In the rows, 128 means zero.
A single turn carries every row of the set below to another of its rows. Some are shown first; where does it send the rows asked next?
K815: [132 133 135 138 150 122 123 124 119 130  77 115 150 145 112 160 128 152
 121 147 105 132 114 100 127 112 101 126 101 143 162 164 108 129 139 137
 121 119 154 128 149 123 116 154 136 147 145 136 145 131  99 103 123 132
 118 123 114 113 124 155]
K182: [129 120 127 144 111 127 137 134 132 131  86 130 160 168 145 144 123 141
 134 156 105 106 110  93 144 123 110  98  81 134 117 100 107 167 150 136
 135  96  98 134 151 117 165 129 129 134 137 139 156 128  91 101 101 129
 124 167 108 126 112 155]
K942: [141 150 137 142  86 124 104 128 144 131  91  95 148 107 129 152 131 146
 122 127  99 130  97 106 146 105 131 123 123  78 167  92 138 132 138 147
 104 131 142 115 167 130 125 127 133 135 150 113 165 111 136  94 102 141
 119 118 106 125 110 153]
K330: [143 146 130 150 127 126 129 127 120 126 109 126 136 130 124 146 135 159
 145 153 103 118 109  94 142 177 136 107  97 113 134 142 174 124 146 139
 115 136 133 124 153 120 153 124 130 136 133 125 155 121  66 110 107 131
 113 138 114 137 118 157]
K103: [141 129 136 144 106 128 157 139 143 119  80 115 146 112 139 152 128 154
  75 146 101 127 100 110 129  92 112  95 107 137 146  70 122 173 129 142
 133  94 128 117 144 118 143 121 133 135 140 138 142 112 101 109 109 141
 128 103 107 146 121 158]
K581: [133 139 135 140 153 121 125 124 120 126  83 116 149 146 112 160 131 161
 125 139 103 135 104 107 125 110 105 120 104 149 165 161 106 130 138 142
 126 122 154 130 155 126 118 153 134 152 139 138 149 130 104 100 121 140
 110 129 114 107 121 154]
K42: [129 127 129 145 115 125 133 135 129 132  95 131 159 172 144 143 128 152
 131 142 105 106 101  99 141 114 118  94  81 141 120  95 103 160 157 140
 138 100 101 136 161 122 168 126 127 146 131 141 161 128  96 100  98 137
 116 167 110 121 110 154]
K968: [127 130 134 139  83 110 148 157 130 128  74  98 146 110 128 143 149 164
 111 136 102 109 101 112 148 131 110 108 120 128 140 130 114 116 145 144
 132 153 152 105 158 131 161  85 128 130 151 129 133 125  94  88 109 142
 142 123 116  91 124 163]
K268: [134 135 131 146 138 121  89 138 145 109 106 134 147 122 137 144 132 139
 140 166 107 112 105 107 141 121 128 102 104  97 166  93 174 177 131 136
 129 150 154 131 147 114 151  96 131 131 155 132 153 120 113 125 111 129
 131 123 110 127 126 148]
K174: [128 127 127 143 114 127 139 133 134 129  91 130 159 169 147 144 126 147
 138 151 104 109 100 100 144 120 113  92  83 137 120  99 105 169 149 141
 140 100 101 137 156 119 167 128 130 140 133 141 159 125  97  98 102 137
 119 174 107 121 109 153]
K867: [142 132 137 145 107 127 158 140 143 119  83 116 145 114 138 152 129 158
  75 142 102 128  97 112 128  90 114  93 107 140 147  68 121 172 131 144
 134  96 129 117 148 120 143 121 133 139 139 139 142 112 103 109 108 144
 125 104 108 145 120 157]
K412: [137 124 137 141 112 110  98 139 174 127  76 113 160 132 131 151 138 149
 111 150 108 107 116 100 141 144 130 110  84 123  98 145 112 166 143 136
 162  88 114 120 147 124 125 120 136 137 152 123 144 120  98 122 109 130
 145 129 118 110 124 155]
K790: [141 134 137 144 109 129 158 138 146 117  83 115 145 112 140 153 132 156
  78 142 101 129  93 115 128  92 113  91 109 140 147  69 122 177 127 146
 137  96 129 118 147 119 144 121 133 137 138 139 144 109 104 106 109 146
 123 109 105 143 119 157]
K766: [143 152 130 150 130 128 132 125 122 124 111 125 135 129 127 147 137 160
 151 152 101 120 102  99 142 177 137 102  99 115 136 141 174 129 143 143
 120 138 133 126 156 121 155 124 132 137 130 125 156 120  70 108 107 135
 110 145 111 133 117 156]
K318: [134 142 133 147 141 119  87 138 144 109 112 135 145 125 136 144 136 147
 138 157 107 112  97 112 138 116 132 100 106 102 167  89 171 174 134 140
 132 155 156 132 154 118 154  93 130 139 150 134 156 120 118 125 108 135
 123 125 111 122 125 147]
K44: [135 138 136 142 117 116 105 137 180 120  81 111 156 127 136 152 145 155
 123 147 105 114  98 111 142 146 131  98  90 126 101 144 112 179 135 146
 173  92 115 122 151 122 127 120 139 142 146 124 150 113 107 114 113 139
 137 144 113 100 120 153]
K694: [132 136 132 138 150 127 128 121 123 125  73 113 150 140 115 162 129 148
 130 154 103 136 110 103 130 119  96 122 105 141 162 166 110 141 130 140
 124 117 151 128 147 118 115 157 137 141 146 135 145 128 101 100 126 133
 118 132 110 112 123 155]
K117: [142 147 137 141  83 125 105 128 145 133  87  94 147 107 128 152 128 140
 121 133 100 129 105 102 146 108 129 126 123  77 165  94 139 133 138 142
  99 129 141 115 164 129 125 129 133 130 152 113 162 114 132  96 103 136
 124 113 107 129 112 154]
K381: [145 147 131 150 128 123 128 128 118 128 113 127 136 134 123 147 135 163
 141 147 102 115 108  96 141 173 141 107  97 117 136 139 172 118 151 139
 116 138 134 126 158 124 154 124 129 140 130 126 158 122  68 112 102 133
 110 137 117 136 119 157]
K125: [137 127 141 143 117 103  92 144 170 130  85 114 159 139 128 149 141 163
 100 131 108 103 110 104 138 131 140 109  84 131 102 137 107 151 154 139
 163  93 117 121 158 130 129 116 131 151 146 125 151 123 100 125 102 136
 136 122 124 107 124 154]
K764: [127 132 132 139  83 116 153 153 136 123  70  96 144 104 131 145 149 159
 121 145 102 114  98 114 150 138 103 105 122 123 139 134 115 130 137 147
 134 151 149 106 153 126 162  88 133 124 153 129 133 121  95  85 115 143
 146 131 112  90 123 162]
K307: [130 143 133 139 154 127 128 122 124 124  79 113 147 142 117 161 132 156
 133 146 102 139 100 110 128 116 100 118 107 145 164 164 108 142 131 145
 129 120 154 131 151 121 118 156 137 147 139 137 148 125 107  96 125 140
 111 136 109 106 120 152]
K372: [134 135 134 146 140 114  84 141 141 114 114 135 147 129 134 143 133 147
 130 153 108 108 104 107 137 113 135 105 102 103 168  88 170 162 142 135
 127 153 157 131 155 120 152  91 126 140 151 133 156 125 113 130 105 132
 124 114 116 125 127 149]
K604: [140 154 137 142  85 128 107 126 148 129  89  94 147 105 132 153 132 144
 128 132  99 133  95 108 147 110 129 120 124  78 168  94 140 140 133 149
 106 130 142 118 165 127 124 128 134 131 149 112 164 109 137  92 105 142
 119 124 103 125 109 153]
K655: [129 119 129 144 111 123 132 135 128 135  90 134 161 173 143 142 124 146
 127 147 106 102 111  91 141 116 115  99  79 137 118  97 104 157 159 135
 134  98 100 135 156 122 166 127 127 141 136 139 158 130  92 104  98 132
 122 161 111 126 112 155]
K120: [139 149 136 142  83 128 107 125 147 130  85  93 148 104 131 152 129 138
 128 136 101 131 102 104 148 112 125 123 123  75 165  96 140 141 133 144
 102 128 142 116 161 126 123 130 136 127 153 112 162 110 133  93 105 137
 125 120 104 127 111 154]
K709: [134 130 134 146 136 116  85 141 141 113 106 135 149 127 133 143 130 140
 132 164 107 108 111 101 139 119 130 107 102  98 165  90 173 166 138 131
 125 150 155 129 148 116 151  94 128 132 155 132 154 125 109 131 109 127
 131 114 116 130 128 149]
K549: [134 140 139 143 121 109  98 141 175 124  90 112 156 135 132 151 148 169
 112 129 105 110  92 116 137 133 141  97  90 133 104 137 108 162 146 148
 174  97 118 125 163 128 130 116 133 156 139 126 153 116 108 116 105 146
 126 138 117  97 119 151]
K238: [127 137 133 140  85 114 151 155 133 124  74  97 145 107 131 144 153 165
 119 136 102 113  93 117 148 132 108 103 121 128 141 130 114 124 140 149
 136 154 150 107 160 128 163  86 130 131 150 130 136 121  98  85 112 147
 140 130 113  87 123 161]
K539: [141 132 136 144 107 129 159 138 145 117  81 114 145 111 140 153 129 153
  80 146 101 129  97 112 130  95 111  92 109 136 146  71 122 180 126 144
 135  94 127 117 145 117 141 122 135 133 139 138 142 110 102 106 112 143
 128 107 105 146 120 158]
K97: [143 153 130 150 132 125 130 127 119 125 115 126 135 133 125 145 139 166
 146 145 101 118 100 101 141 172 141 102  99 119 137 139 173 122 148 143
 119 140 134 126 159 123 156 122 129 143 128 127 159 120  70 109 103 137
 106 143 114 132 117 156]
K780: [128 127 132 140  80 113 151 155 132 126  69  96 147 107 129 143 147 158
 114 143 102 109 105 109 150 136 105 109 119 124 139 133 115 122 141 144
 130 150 149 104 153 128 161  87 131 124 154 128 132 125  92  89 112 139
 148 123 116  92 125 163]

K97 goes to K381
K549 goes to K125
K655 goes to K182
Now find these:
K780 goes to K764
K120 goes to K604
K307 goes to K581
K103 goes to K539
K709 goes to K268

